A single turn carries every row of the set below to another of its rows. Some are shown first; where does it send the rows asked next?
Z_429: [-1.40 -0.95  0.77  0.16  0.43 -1.07 -0.81 -2.43  0.67  0.15  0.78 -0.61
  2.50]
Z_520: [ 1.80  4.04  2.41 -0.66  2.13  2.46  0.51  1.40  0.99  1.77 -1.08  0.63
  0.12]
Z_116: [ 1.26  0.09  3.93 -0.91  1.90  1.17 -2.01  0.21  0.02 -0.50  1.48  2.64
  0.71]
Z_537: [ 1.91 -1.55  1.33 -1.96  3.99  1.28 -1.97  1.02  2.30  0.95  0.11  2.04
 -0.57]
Z_231: [-0.19  2.75  1.93  1.06  0.04  1.98 -1.43 -0.96  2.86  3.40  1.29 -0.81
  0.89]
Z_935: [ 2.66  3.06 -1.02 -1.07 -2.24  2.48  0.23  1.24  2.46  0.52 -1.27 -0.13
 -0.67]
Z_459: [ 0.10 -1.89 -3.19 -2.42  0.98  0.38 -2.12 -0.63  2.29  0.43 -0.68 -2.73
 -1.10]
Z_470: [ 2.54  3.05  2.15  0.45  0.68  3.41 -0.09  1.05  2.21  1.97 -1.14  0.62
  0.35]
Z_419: [ 1.23 -0.01 -1.93 -1.19  0.78 -0.38 -1.23  2.73  0.69 -2.54 -2.14 -0.40
 -1.91]
Z_104: [-0.05  2.81 -1.28 -0.69 -2.84  0.98 -1.07 -0.58  3.00  1.83  1.15 -1.35
  0.19]
Z_956: [-1.28  3.56  1.90 -0.12  1.38  0.78 -0.96 -0.66  1.58  3.21  1.42 -0.78
  1.11]
Z_608: [-0.12  0.96  4.58 -0.27  1.58  1.08 -1.09 -0.68  0.61  0.45  1.05  1.50
  1.64]
Z_55: [ 2.81  1.03  1.13 -2.44  0.36  3.39 -2.26  1.30 -0.97 -2.15 -0.56 -0.43
 -2.08]
Z_411: [ 0.01 -1.32 -2.43 -2.80 -1.30  1.44 -1.25 -0.92  0.55 -1.20 -1.55 -2.91
 -0.87]
Z_331: [-1.93 -2.22  0.30 -0.91  0.54 -0.54 -1.49 -2.43  1.53  0.99  0.80 -0.84
  1.78]
Z_372: [ 0.44  1.42 -1.18 -2.38 -2.57  1.69 -0.78 -0.24 -0.09 -2.02 -1.24 -3.02
 -0.83]
Z_308: [-2.22  0.50  0.76 -0.44 -1.21 -0.64 -0.86 -2.43  0.93  0.22  0.70 -2.14
  1.90]
Z_800: [-1.12  3.67 -1.64 -1.81 -1.83 -0.17 -0.34 -0.33  1.90  1.60  1.11 -1.74
  0.16]
Z_942: [ 2.63 -1.06 -1.52 -3.43  2.06  2.26 -2.19  1.68  1.66 -0.47 -1.07 -0.24
 -2.59]
Z_106: [ 0.56 -1.21  3.57 -1.33  2.81  1.95 -2.02 -0.07  0.77  0.62  0.79  2.36
  0.59]
Z_469: [ 2.70  1.94  2.81 -2.20  0.15  3.37 -1.01  1.67 -0.36 -1.72 -1.04  0.76
 -1.24]
Z_618: [ 1.10  0.04  1.75  0.31  4.22  1.15 -1.96  2.55  0.49 -1.04 -1.85  0.35
 -1.24]
Z_561: [-1.90 -0.22  1.61  0.74  3.59 -0.49 -3.55  0.35  1.17  0.53  1.16 -0.72
 -0.37]
Z_619: [-1.88 -0.37 -2.25 -0.83  0.19 -1.93 -2.84  0.66  1.48 -1.07  1.00 -1.45
 -0.92]
Z_109: [-0.64 -2.42 -0.25 -0.95  3.05 -0.58 -1.63 -1.27  2.80  2.01  0.47 -0.47
  0.83]
Z_97: [ 2.59 -0.53  0.90 -3.08  0.94  3.70 -1.73  1.41  0.03 -1.55 -1.42  0.22
 -2.21]
Z_615: [ 1.93  3.99 -1.23 -2.29 -1.04  1.55  1.04  1.77  1.30  0.07 -1.60 -0.25
 -0.84]
Z_94: [ 0.16 -0.15 -1.92 -1.18 -1.26  1.11 -1.23 -1.29 -0.56 -1.58 -1.33 -3.72
 -0.15]

Z_231 moves to Z_470
Z_97 moves to Z_411
Z_94 moves to Z_429
And these:
Z_459 moves to Z_109
Z_615 moves to Z_800
Z_372 moves to Z_308
Z_618 moves to Z_419

